Each row has a name. Each question is about the rows just above it.

leme: [ 1.73 -0.12  0.13  5.00 -8.10]
vuv: [ 0.13  1.73 -0.12  0.96 -0.67]
Lanev: [ 0.69 -2.15 -0.57  1.62 -0.23]
kitas: [ 0.69 -0.57 -2.15 -0.29 -0.02]
The next entry after [ 0.13  1.73 -0.12]: | [0.96]
The next entry after [0.13 1.73]: | [-0.12]
The next entry after [ 0.69 -0.57 -2.15]: | [-0.29]
The next entry after [-2.15 -0.57  1.62]: | [-0.23]

voga: [ 2.38 -4.12  2.92  3.94 -0.27  1.99 -2.66]
fek: [ 6.10  7.72 -2.64  6.75 -1.32  1.01 -0.15]
Mitip: [-4.05  3.58 -3.67 -5.77 -2.96  1.61  0.62]
Zir: [ 4.30 -9.62  6.10  7.72 -2.64  6.74 -7.26]
What is the next entry after [ 6.10  7.72 -2.64  6.74]? | [-7.26]
What is the next entry after [ 3.58 -3.67 -5.77 -2.96]? | [1.61]

loved: [-9.06  0.08 -5.63 -6.48  4.27 -6.52  2.44]
Tal: [-5.96 -1.57 -5.23 -2.16  3.02 -3.01  1.87]
baf: [-5.96 -1.57 -5.23 -2.16  5.87 -6.61 -1.75]
difa: [-8.35 -0.93 -5.74 -3.84  2.39 -3.92  2.55]
met: [-5.96 -1.57  3.02 -5.23 -2.16 -5.80  5.26]
letin: [-6.58 -2.66 -5.44 -1.84  1.92 -3.37  2.23]
piv: [-8.50 -2.08 -6.20  2.42 -3.45  1.74  2.26]
Sar: [ 2.19 -8.51 -0.62 -2.90  3.83 -3.14  9.84]
The next entry after [-1.57  3.02 -5.23 -2.16 -5.80]: | [5.26]
What is the next entry after [ 2.19 -8.51 -0.62 -2.90  3.83]? | [-3.14]
What is the next entry after [-1.57 -5.23 -2.16  3.02]? | [-3.01]
The next entry after [-5.23 -2.16  3.02]: | [-3.01]

pepo: [ 7.02 -3.07  3.50  1.25 -5.39  1.01  1.57]
nabe: [-3.08  3.50  3.50  1.25 -5.39 -1.03  1.57]
domo: [ 7.02 -0.33 -4.98  1.25 -5.39  1.01  1.57]
Rone: [ 9.57 -0.33 -4.98 -1.92  8.54 -0.58 -1.64]
Whose row is [ 9.57 -0.33 -4.98 -1.92  8.54 -0.58 -1.64]? | Rone
The next entry after [-0.33 -4.98 -1.92  8.54]: | [-0.58]
What is the next entry after [-3.07  3.50]? | [1.25]
Whose row is [ 7.02 -3.07  3.50  1.25 -5.39  1.01  1.57]? | pepo
What is the next entry after [ 1.25 -5.39 -1.03]? | [1.57]

dobo: [-0.08 -5.22 -1.46  0.24  3.58 -0.60 -3.26 -4.35  0.88]
Gozep: [-3.18  1.11 -2.18  1.65 -1.11 -6.38  1.10 -0.73  2.81]
bib: [-2.80 -1.60 -1.95  1.39 -0.75  1.28 -2.23 -2.75  3.42]
buveb: [-2.95  6.29  0.97 -1.23 -1.14 -6.41  1.12 -0.65  2.80]
taru: [ 1.47 -0.56 -0.06 -0.49  0.04  3.52 -0.26  2.89 -7.33]
sosi: [-3.51  0.33 -1.91  0.89 -0.93  1.28 -2.33 -1.91  3.78]
Gulo: [-4.23  2.45 -1.54  0.41 -0.58  0.99 -2.64 -1.13  3.69]
Kun: [-0.35  1.74 -2.31  1.62 -2.51 -5.93  3.87 -2.19  1.76]
nul: [ 0.28 -4.40 -0.65 -3.01  6.56 -0.52 -2.67  0.12 -0.79]
tase: [ 3.71  0.07  0.67 -0.28 -0.20  3.44  0.34  1.01 -0.61]
Lof: [-0.60 -3.38  0.43 -2.95  6.31  0.97 -1.23  2.81 -2.33]
The next entry after [-2.95  6.31  0.97 -1.23]: | [2.81]
The next entry after [ 0.04  3.52 -0.26]: | [2.89]
What is the next entry after [ 0.41 -0.58  0.99 -2.64]? | [-1.13]
What is the next entry after [-6.41  1.12]? | [-0.65]
Whose row is [-0.60 -3.38  0.43 -2.95  6.31  0.97 -1.23  2.81 -2.33]? | Lof

komif: [9.14 1.93 5.19 1.25 3.35 1.74]
deru: [-6.13 -1.39  8.65 -0.91 -1.49  4.27]
Bep: [-2.91 -0.11  5.10 -0.39  2.68  2.83]
tez: [ 5.10 -0.11 -2.91  1.93  2.47  2.78]
What is the next entry after [-2.91 -0.11]? | [5.10]
The next entry after [-2.91  1.93]: | [2.47]
Give the next entry after [-2.91 -0.11  5.10]. | [-0.39]
Give the next entry after [ 8.65 -0.91]. | [-1.49]
What is the next entry after [9.14 1.93 5.19 1.25]? | [3.35]
What is the next entry after [ 5.10 -0.11 -2.91]? | [1.93]
What is the next entry after [5.19 1.25 3.35]? | [1.74]

zage: [ 0.32  4.84  3.79 -2.82  4.61  4.13 -2.23]
Timu: [ 0.01 -3.44 -4.84  0.66 -2.37 -3.45 -0.69]
Felab: [ 0.32 -4.84 -3.44  8.84 -4.89 -2.89  7.24]
togog: [-2.16 -4.96 -7.69  4.27 -6.67 -8.58  3.13]
rut: [-2.90 -2.25 -5.77  1.71 -3.98 -6.68  1.72]
Vukeg: [ 3.51 -3.49 -1.15  5.80 -3.32 -0.44  2.45]
Ruz: [ 1.00 -0.08 -0.86  0.52 -0.75 -0.89 -0.89]
Tus: [-4.13  3.08 -4.84  0.66 -3.45 -2.37  1.02]
What is the next entry after [-4.84 -3.44]? | [8.84]
Give the next entry after [-4.84  0.66 -2.37 -3.45]. | [-0.69]
What is the next entry after [-0.08 -0.86  0.52]? | [-0.75]
The next entry after [ 3.08 -4.84]: | [0.66]
Give the next entry after [-0.86  0.52 -0.75 -0.89]. | [-0.89]

